A single turn carries every row of the set below to another of its rows. Some are shown first; where does it send the rows asked next?
teme: [-22.6  17.4  14.4  47.2 -47.5 -23.4  11.4  -8.1 -24.5  11.9 -40.9  -6.6
  -8.1 -10.4   0.7   3.9]
sekif: [ 13.9   7.8  13.3   7.6 -44.3  10.4   9.1  43.0 -23.4  42.6  16.2  -9.3
 -12.6  -4.3  19.2   0.6]
zak: [-17.1  33.2  32.6  39.9 -25.0   7.7  15.8 -15.4  16.0  20.4 -11.7 -18.2
 -21.3 -37.7 -20.9 -26.9]
Kudar: [  8.9  36.7  22.3  22.4 -20.0  27.7  10.9  24.1   9.4  28.5  27.8   5.6
 -10.9 -20.3  20.8 -10.7]
namov: [ -3.8 -14.0  17.3   5.8 -45.2   2.5  12.6  31.4 -31.5  55.0  -6.7 -28.1
  -1.9  -1.8  13.9  -1.5]
borib: [-14.3  30.0  32.3  41.5 -23.2   9.0  17.0 -19.1  16.0  22.4 -11.3 -18.9
 -20.7 -38.4 -17.0 -25.4]
Repu: [ -7.8 -10.9  14.5  12.1 -40.3   2.2  12.2  39.6 -34.0  58.6   0.7 -21.7
 -10.6  -3.2  13.8  -8.3]
Goli: [-10.5  30.2  32.9  35.1 -22.5   7.6  16.9 -16.4  16.1  20.0 -13.3 -15.1
 -12.2 -38.7 -24.2 -21.9]
nulot: [-11.4  30.8  32.5  40.4 -24.9  10.6  14.7 -22.2  14.5  24.3 -13.0 -17.4
 -20.8 -37.9 -20.3 -25.4]
zav: [-12.5  34.9  29.2  38.9 -24.2   5.7  19.3 -18.4  20.0  21.5 -12.8 -20.9
 -12.9 -39.1 -16.9 -23.7]
Vif: [ -7.9 -11.6  18.7   7.3 -37.3   0.2  10.0  40.4 -36.2  56.2  -2.1 -16.5
  -8.4  -4.7   7.8  -7.6]
Vok: [ -6.4 -10.4  19.7   2.2 -45.2  -1.5  15.1  34.1 -33.9  52.0  -7.3 -26.8
   1.3  -3.4   9.2  -2.7]
meki: [ -8.2  33.4  31.8  39.5 -24.4   8.2  18.1 -21.7  16.9  21.7 -14.4 -17.6
 -11.7 -38.6 -19.8 -22.9]
Pivik: [ -5.9  35.4  32.6  48.5 -29.6  -8.9   2.3 -19.6  -2.9   8.5 -30.4   2.4
  -1.5 -17.2   7.7  14.7]
zelum: [-16.4  34.3  37.1  38.0 -23.4 -14.7   1.3 -13.3  -6.0   3.0 -28.3   4.3
  -2.9 -16.7  -3.3  17.4]
dere: [ 18.3   5.8  13.0   6.2 -45.1  10.8   7.3  41.9 -25.2  44.2  13.7  -1.8
  -8.3  -3.1  13.1  -0.1]
Tav: [ 14.8  32.1  26.0  21.4 -17.6  29.0   7.4  20.9   4.0  26.2  24.5  13.0
  -7.7 -19.5   8.7  -9.7]
kovul: [-25.4  16.4  16.2  46.6 -46.3 -28.0  11.8  -5.4 -23.2  10.9 -40.5  -6.5
  -9.3 -10.9  -2.5   5.0]
mateg: [-16.7  34.1  32.7  36.7 -22.2   4.0  20.5 -16.0  18.4  19.0 -12.0 -17.9
 -14.8 -39.5 -21.8 -22.0]
Pinub: [  9.2   7.3  16.2  -2.0 -42.7   8.5   7.8  45.6 -25.5  42.6  16.7  -1.5
  -9.6  -5.2   8.2   3.6]
vosek: [  5.6 -13.8  18.4   6.9 -46.8   3.4  14.0  29.3 -30.5  53.7  -8.0 -24.8
  -1.3  -1.8  14.6  -2.0]
Rezit: [-14.5  31.0  36.6  39.5 -21.5   9.7  17.0 -17.6  13.5  18.9 -13.3 -16.5
 -18.2 -37.8 -23.5 -25.6]
gubov: [  1.0 -14.1  21.1   2.1 -46.9  -0.8  12.1  31.6 -35.2  54.0  -8.5 -20.9
   4.5  -5.7   6.3  -0.4]
Kamuk: [ -4.8  40.8  25.8  12.7 -16.2  19.6  12.6  30.9   6.7  22.8  31.2   1.7
 -12.8 -25.0   9.9 -10.0]
pote: [-21.8  16.6  15.9  47.6 -46.4 -25.1  11.3  -7.8 -24.5  11.7 -41.9  -5.5
  -9.6  -9.8  -1.8   2.6]
rek: [-18.7  38.2  25.9  46.7 -31.0 -13.6   3.8 -16.3   1.7   6.5 -25.1  -8.3
  -5.0 -18.1  19.0  15.6]
siten: [  7.4  10.0  14.9   1.2 -43.6   6.2   9.8  44.8 -23.1  41.6  18.6  -5.9
 -12.6  -4.4  14.5   0.1]
gifa: [-23.2  16.7  14.0  47.5 -46.2 -26.1  11.3  -4.2 -24.5  12.9 -39.6 -10.4
  -9.9 -11.5   2.5   2.9]
tira: [  0.6 -11.0  12.3  16.1 -38.5   5.5  12.0  35.6 -34.6  60.8  -1.0 -18.5
 -10.9  -2.1  16.0  -9.8]
tul: [  4.7  35.3  31.7  11.4 -16.6  25.2   8.4  28.5   4.4  24.2  23.2  11.6
  -7.3 -19.6  -1.6 -10.6]
dat: [  3.5 -13.4  19.1  12.6 -38.2   5.3   9.3  37.1 -36.0  57.2  -1.5 -13.8
  -6.4  -2.6   6.3  -7.5]
fisup: [-31.2  42.3  33.0  39.1 -25.3 -19.7   1.2 -10.4  -1.8   3.1 -23.1  -5.7
  -4.2 -20.6   3.8  14.1]

Pinub moves to siten
tul moves to Kamuk
kovul moves to gifa
Now these:
Vif moves to Repu
zav moves to meki
fisup moves to rek

